In the data rows, 128 means zero.
Some points, one per row:
98 103 160 119 173 109 106 130 169 93 100 118 145 161 152 85 154 126 143 106 139 127 158 87 150 182 77 101 142 136 162 77
104 0 224 255 105 0 0 203 209 62 0 117 203 160 108 49 255 116 140 65 132 167 220 78 130 160 60 50 226 237 159 151
113 148 155 113 173 98 106 172 153 153 118 74 123 164 120 105 125 83 170 83 92 87 163 137 89 126 119 91 170 82 155 136
93 59 110 125 125 114 145 89 121 77 101 171 106 133 185 132 130 179 77 147 171 233 120 80 207 156 82 132 143 142 157 51
148 146 121 74 152 121 142 114 147 130 151 114 157 112 153 121 97 109 163 101 108 102 124 124 130 136 118 116 144 108 132 115
173 179 72 137 57 192 182 114 37 190 182 171 46 76 107 221 82 148 92 188 102 136 73 223 86 43 213 198 98 96 55 185
160 152 102 69 129 139 148 105 134 133 175 117 162 97 153 127 93 116 155 123 105 109 112 125 131 123 134 132 131 102 113 127
192 178 58 86 86 155 183 86 95 156 189 159 127 72 164 181 58 144 127 158 89 126 67 171 112 78 175 158 135 91 78 161
88 170 196 151 214 108 97 234 157 175 118 32 128 204 78 85 149 40 185 73 101 45 179 139 63 152 128 85 125 94 179 141
115 83 142 166 107 159 126 106 114 86 110 165 139 106 100 136 159 182 76 166 188 181 110 104 182 143 110 156 105 181 115 119
140 128 115 198 28 194 138 128 56 133 137 207 101 88 22 170 155 185 46 197 188 155 82 167 115 95 187 214 53 171 55 193
194 156 58 45 105 160 197 61 113 129 201 141 169 59 157 159 56 142 129 143 131 126 69 137 142 103 137 157 117 109 82 131
119 147 148 113 157 105 88 174 158 150 114 70 149 169 123 102 132 79 172 84 63 78 154 139 90 131 117 91 162 92 159 122
69 124 154 174 135 161 132 152 121 115 111 132 99 163 99 119 170 142 92 148 180 131 145 124 139 161 125 144 70 171 141 112
176 157 82 67 105 134 150 96 116 148 166 125 145 92 165 152 80 118 144 133 103 122 96 139 111 102 149 136 152 94 101 144
154 145 116 96 146 115 140 110 148 136 147 116 140 122 172 119 98 108 162 107 112 107 121 123 136 130 114 113 159 104 128 111
75 118 161 138 169 140 131 132 147 105 121 117 147 156 121 104 150 124 124 119 154 123 141 97 150 172 100 119 121 137 153 75
112 109 146 139 129 126 121 130 146 102 112 133 151 135 130 113 148 134 122 125 133 135 145 105 147 151 99 118 131 142 143 116
98 164 183 150 203 83 82 219 167 164 109 28 126 201 105 103 143 48 191 62 72 45 177 140 73 146 117 70 154 81 189 139
184 187 74 121 78 189 185 105 42 205 190 160 44 84 103 224 78 155 102 189 120 130 50 216 88 28 222 196 86 90 62 197
162 154 106 105 123 129 145 114 118 151 158 125 126 109 146 146 88 125 144 128 91 114 106 151 104 96 155 130 145 101 106 155
152 84 126 97 109 77 97 100 169 80 98 134 199 103 175 97 140 145 140 107 127 154 132 90 157 139 88 105 152 146 124 124
34 205 243 201 251 118 37 255 174 203 99 0 112 255 0 48 188 0 205 58 93 0 255 157 0 162 143 63 119 91 222 166
158 189 95 128 75 199 187 122 32 198 180 153 46 106 53 216 106 146 81 196 123 127 78 214 85 50 233 193 81 103 72 199
117 151 135 214 90 173 126 159 75 172 125 142 41 129 29 165 158 145 74 171 144 131 119 195 84 87 203 172 72 143 110 205
114 106 153 133 136 120 109 135 148 107 113 121 143 130 115 95 153 126 134 117 143 133 143 106 137 153 106 118 137 148 145 125
177 148 91 76 109 125 146 93 118 148 165 127 120 101 148 140 77 124 145 130 92 121 101 149 116 91 146 133 143 92 109 144
24 more points follow, each with its number after it:
104 92 151 168 106 168 144 124 113 88 116 163 138 101 125 126 163 182 78 161 190 161 119 103 170 157 131 164 37 205 107 118 0
108 110 156 140 140 117 103 140 152 109 111 122 151 141 120 101 155 123 132 114 136 120 151 104 144 159 102 116 133 146 153 112 1
136 102 148 124 122 99 107 115 158 95 98 126 171 120 157 96 144 132 139 110 142 141 141 92 150 146 99 110 155 144 137 118 2
152 45 129 146 95 6 13 121 169 73 18 146 193 110 156 89 179 138 135 90 103 176 141 89 131 132 79 79 188 166 130 145 3
138 133 127 91 145 88 126 122 158 119 131 111 158 131 152 106 103 101 179 95 88 99 137 115 121 149 106 88 165 96 146 112 4
194 183 65 126 67 190 187 105 36 195 192 167 22 83 111 224 77 148 98 187 106 126 63 220 87 15 231 190 84 81 49 185 5
193 33 106 116 69 0 47 92 188 56 40 152 225 63 194 97 147 149 149 78 93 185 126 85 149 112 73 83 255 167 100 152 6
216 163 49 85 66 156 194 80 67 181 197 165 95 54 146 200 51 147 122 164 77 140 37 188 108 40 179 182 126 74 76 163 7
98 64 123 124 139 126 152 81 132 70 104 180 109 133 191 145 125 193 87 154 177 228 114 87 210 159 80 135 136 159 153 15 8
135 151 124 103 139 114 114 149 137 158 127 102 133 143 135 120 115 99 158 96 64 91 144 148 91 115 134 107 152 81 142 141 9
106 91 141 143 127 154 146 113 121 87 123 162 130 131 133 123 147 174 83 151 183 165 120 91 193 159 113 151 93 181 137 99 10
201 177 54 77 72 164 180 75 64 171 196 162 83 76 148 201 59 155 113 167 101 141 47 187 103 42 187 180 128 89 53 166 11
130 157 138 134 151 118 127 150 151 154 136 104 160 143 119 102 115 95 164 93 113 84 135 130 105 137 126 104 149 100 138 129 12
175 142 74 69 123 126 158 77 133 120 163 127 165 89 170 135 77 118 152 118 119 119 103 122 140 112 132 131 143 109 108 131 13
181 178 71 85 84 172 185 95 84 161 193 154 115 79 139 165 76 139 125 159 115 122 67 164 112 72 179 172 96 96 79 171 14
105 92 137 153 113 141 150 89 123 52 118 168 154 114 146 119 153 172 87 151 178 166 125 85 184 163 101 149 83 177 123 84 15
95 117 155 143 160 122 125 140 159 102 111 115 155 161 143 100 145 119 140 116 156 116 157 91 145 169 101 114 110 145 153 105 16
97 105 133 125 159 120 127 130 154 100 119 116 146 153 130 96 143 131 133 113 149 121 163 93 154 177 92 108 118 141 156 90 17
168 157 106 89 126 126 147 110 125 150 157 125 128 103 157 140 85 115 142 125 100 120 107 149 121 103 140 126 142 97 114 138 18
102 121 145 146 153 128 127 133 151 111 123 129 153 139 117 95 138 125 128 117 153 119 143 96 149 164 104 121 126 144 149 97 19
152 133 87 192 34 223 163 106 35 144 145 231 92 66 64 195 148 194 47 227 188 160 72 176 120 75 194 231 53 170 14 220 20
136 91 51 47 133 103 168 50 118 106 138 165 77 122 251 172 62 165 110 147 129 205 90 107 182 124 101 128 166 95 143 31 21
175 175 75 124 80 180 181 113 65 168 181 158 102 85 89 187 96 154 110 167 125 133 70 196 85 61 203 179 98 108 57 199 22
105 91 147 140 121 153 141 110 122 67 116 165 133 127 139 131 159 182 87 155 196 169 119 92 193 156 104 151 98 191 127 81 23
Which three of these numbered points are nearest to each point below by angle, seen from the average point of the first points? Their numbers follow each, nearest first.
175 154 100 93 113 121 147 103 124 151 160 125 137 111 144 133 84 117 150 122 96 117 117 147 116 104 135 123 139 100 119 138 > 18 13 7
140 156 127 99 137 114 126 141 131 159 152 113 130 132 141 129 108 95 158 111 64 99 127 148 91 118 141 110 160 93 125 146 > 9 4 18
133 124 117 244 64 167 109 148 81 163 114 172 99 109 38 174 174 158 81 181 170 153 118 183 107 83 189 172 52 160 79 205 > 20 22 5
113 133 134 194 96 179 130 150 86 147 121 156 93 125 51 162 165 163 70 178 153 143 123 158 115 98 168 168 58 157 102 172 > 20 0 22
205 173 30 59 85 162 190 77 69 179 203 159 98 68 152 188 38 144 108 168 98 143 51 195 102 43 182 172 135 101 68 178 > 11 7 14
203 139 36 0 103 133 188 29 129 119 195 153 176 54 239 138 35 149 138 133 107 146 63 121 171 109 121 135 150 106 87 109 > 13 18 21
122 129 129 207 86 161 123 149 89 144 117 164 63 112 44 156 173 158 76 174 164 158 117 162 118 101 168 174 66 163 98 176 > 20 0 22
101 57 127 126 132 131 133 82 117 73 112 166 88 125 162 138 133 173 78 156 178 210 121 88 196 162 88 132 154 157 146 41 > 8 23 10
115 110 143 164 101 173 135 124 106 113 119 179 110 109 81 146 166 182 73 174 167 164 123 130 145 127 142 172 44 194 109 142 > 0 20 10
116 124 146 139 146 140 129 137 141 118 126 132 137 139 88 112 136 134 123 126 159 123 144 109 148 156 120 132 101 139 138 109 > 19 17 16
160 126 104 66 137 100 126 101 155 118 143 116 161 111 201 109 86 125 172 103 83 116 124 107 137 132 103 100 171 93 138 104 > 4 13 18
115 93 143 126 129 98 107 123 161 103 97 128 166 139 158 103 145 122 136 105 137 135 150 89 148 156 99 110 148 143 145 114 > 2 1 17
44 70 138 152 159 109 130 130 125 102 78 150 53 184 130 138 152 159 83 146 164 212 148 106 165 159 93 117 134 147 186 40 > 8 10 23
106 112 169 130 164 130 122 127 145 111 120 127 141 138 140 109 141 126 136 118 136 132 142 97 147 166 100 113 118 139 152 93 > 17 16 19
